One turn moves each row of this set onto another row. After a few examples, where does it send each row asked below?
k716: [  8   1   6   2   2   9   0  -4   2 -13  -6   3  -1   3   0   3  16   2]
k181: [ -2  -4  10 -10   8  -7   1  -3  13   4  13   6   8  10   4 -11   1  -3]
k261: [  3   6   2 -15  -1  23   1   2   1 -11  11  -4  -4  -1  10  -4 -11  -4]
k696: [-6  4  5  3  7 10 -3  6 -7 -4 16  1 -8  3 -6  3  0 12]
k264: [-2  6  7  7 15  6  1  1  9 -6 10  8 -5  5 -3  0 11  0]
k203: [  1   0   9   1   2  -7  -6  -3  -5  -1   1  -2   4   6  19 -16  -5   1]
k171: [  2   2   6  -2  -5 -15  -3   2  -4  -2   1  -5   4  -1  13 -12 -13   0]
k313: [  5   3   0 -10  -8  21   2   8   7  -6   7  -3   4  -3   6  -4 -13  -7]
k231: [  1   3   4  -2  10  11  -6   2  -6  -2   8  -3 -11   2  -6   9   3  11]
k783: [ 2 -5  5 10  0 17 -5  7  1  4  3  2  3  4 -6  3  6  7]
k596: [ -7   5   6  12   1   6   5   5   4 -12  13  10   3   3  -2  -7   7   2]
k172: [  1  -2   9 -21   1 -10   0 -10  -2 -10   7  -1   1   6   9  -7   0   3]
k963: [  2  -8   7 -10 -10  -9   3   0   8  -1   3   4  16   5   4 -11  -2  -3]
k615: [  0  -1   2   8   1  10  -2  13   6   6   9   2   0   1 -12   5   0   6]
k469: [  1   3   2  -7  -3  25   2   6   6  -6  12  -1   4   0   9  -8 -10  -6]
k868: [  3  10   3  -2  12  -2   3   3  10  -7   7   3 -10  -2 -10   8   5   0]
k546: [  7   3   3 -14   1  25  -1   1   4  -6   4  -5  -3   0   9  -1  -8  -6]
k767: [  0   4   2   9  -9   1   7  11   8 -11   4   6   6  -4  -9  -1   3  -1]
k984: [  0   0   8 -17   9 -14   2  -3  12   2  14   2   2   6   1  -6  -4  -3]
k949: [ 7  0  9 -3 12 -9 -8 -4  2  6 -3 -4 -2  6 15 -8 -4 -2]
k628: [  2   8   0 -15  -1  18   3   6   5  -8  13  -5  -4  -4   5  -2 -15  -6]
k670: [  7  -6   9 -20  -1  -7  -2 -11   2  -5  -2  -1   5   7   8  -5   5   1]
k742: [  8   2   5  -5   3 -16  -5   2   4   5  -4  -7  -1  -1   9  -5 -11  -4]
k78: [ -1   2   9   0   6  -9  -6  -3  -5  -1   5  -1   1   6  19 -16  -6   1]
k672: [  9   3   1 -13  -4  22   1   5   8  -4   3  -5   1  -3   6   0 -10  -8]
k151: [  7   1   5  -2   4 -15  -4   5   7   8  -1  -5   2   0   8  -7 -11  -5]
k532: [ -3  -7   9  -7  -2  -6   2  -2   9   0  11   7  14   9   7 -15   0  -2]
k346: [  3   0   2   0 -10   8  -2   7  -9  -7   1  -5  -2  -3  -8   7   0  11]
k802: [  7  -2   9   0   9  -7  -7  -3   4   8  -4  -2   1   6  15 -10  -3  -4]
k514: [ 6  2  2 -4  0  7 -5  5 -5 -3  1 -6 -9 -2 -9 13  1 10]
k417: [  0   4   6  -1  -2 -16  -2   5  -1  -1   5  -3   3   0  12 -13 -14  -1]
k910: [ -1   1   7 -21   3 -16   2  -5   3  -6  13   0   0   4   3  -6  -5   1]
k761: [  9  -8   7 -16  -7  -9   0  -5   8  -1  -3   0  11   4   4  -5   2  -3]
k63: [  5   6   1 -13   5  19   1   7  11  -2  12  -3  -3  -2   4  -1 -13  -8]
k56: [ 9  1  3  5 -4  4  3  5 11 -6 -6  3  3 -2 -8  6 10 -2]
k459: [ 3  4  3 -9  5 25  0  5 10 -2 12 -1  0  1  8 -5 -9 -8]
k609: [ 1 -4  4  7 -9 15 -4  6 -8 -5  2  0  3  2 -4  2  4 10]
k992: [  0   7   5  -1  -3   4   2  -3  -7 -22   3   2  -4   0   1   0  10   7]
k77: [ -6   4   2   6   1   7  -1  13  -1   0  17   2  -3   0 -11   3  -4   9]
k150: [  0  12   1  -4  -1  -5   5   4   0 -18   7   0  -8  -6  -8   6   1   5]

k56 -> k150
k172 -> k181
Now these:
k171 -> k78
k615 -> k346
k672 -> k628

One turn moves each row of this set onto another row. After a few examples, where does it send each row asked below?
k401: [  7   6   5   3  17 -12   7  -5   8  -6   6   3   1   0  -9  -7]
k162: [  2  16  10   6  14  -3   4   6   6  -8   1  -5  -8 -10   8  -1]
k493: [ 11  -2  -4  -3 -14  -1  11  -8   4   5   4  -7  -2  12   3   1]
k215: [-11  10   1   7  12  -1  -1   3  -6  -3  -2  -9  -6  -2   9   6]
k981: [  3  -6   2  10  -7 -10  16   1   9  -1  11   0  -9   4  11  -2]
k195: [ -8   4   6   1   0   4   3   1  -8  -9  -4   1   1   1 -18   0]
k740: [  1   4   4  -3   8  -6   5   3   4  -8  -3   1   2   1 -22  -4]
k738: [ -7  10  -2   2  13  -2   1  -6  -4   2  -2 -11  -6  -4  11   8]
k556: [  3   3   2  -9   5  -5   7  -6   0  -4  -4  -2   3   0 -21  -4]
k956: [  9  -4   6  -2 -13 -11   6   0  14   8   3  -6  -5  -4   5  -5]
k734: [  4  -3   6   6 -10   1  10 -13   8   1   4   1 -12   3  13  -4]
k745: [  7  10   5  -3  21  -4   9  -3   8 -13   4   0  -4   2  -3  -4]
k98: [  3  -4  -8  -7  -5  -7  19  -8  10   3   2  -5 -12   5   4  -4]
k368: [  5 -11   6   6 -13  -7  14   1   3  -4   9   0  -7   8   3  -7]
k440: [14 -1 -5 -1 -6 -5  9 -8  8  7  3 -8 -4 10 10  0]
k748: [  1   5  15  -2  -1   6   4   6  -4 -14  -2   0   0  -5 -11   0]
k48: [  8  -1  -2   7 -15  -3  14   3   4   5  -5  -8 -10  -2   8   2]
k463: [  1 -11  -5  -6  -9  -2  15  -8   2   1  -2  -6 -11   6   7   1]
k737: [  9   7   4 -12   9  -2   6   3   2  -8  -5  -6   1  -2 -15  -3]
k856: [ -2   5  11   4  -7   4   2   0 -12  -5  -5  -3   2  -3 -15   0]
k165: [ 12   1   0   4 -16  -7  15   3   6   3  -5  -7 -11   0  -1  -8]
k639: [-11   6   4   7   2   6   0   1 -12  -8  -2  -6  -1   5  -3   6]
k450: [ -5   4   8  -2   6  11   6  -2 -10 -14   5  -3   0   5   0   8]
k661: [-2 12  1  9 21 -7  2  1  6 -4 -4 -4 -7 -4  6 -1]
k386: [  6   9   0   5  20 -10   6   1   9  -6  -3   0  -1   0  -9  -5]
k169: [  5  15   4  11  15 -10   4   0   7   1  -2  -5  -5 -10   5  -1]
k675: [ -4  14   1  -5   9   4   3   3  -5  -5  -2 -14  -4  -4   8  10]
k474: [  2  -2   6  -2 -19  -5   5   0   7   8   4  -8  -5  -2   8  -3]
k389: [  7  -6   7   3 -12   0  13 -13  12   0   4   6  -8   3   2  -5]
k445: [-10   3   7   7   3   4   1  -5 -14  -6   6  -4   0   3   4   7]

k368 -> k463
k856 -> k445
k639 -> k215
Now these:
k737 -> k748
k493 -> k474

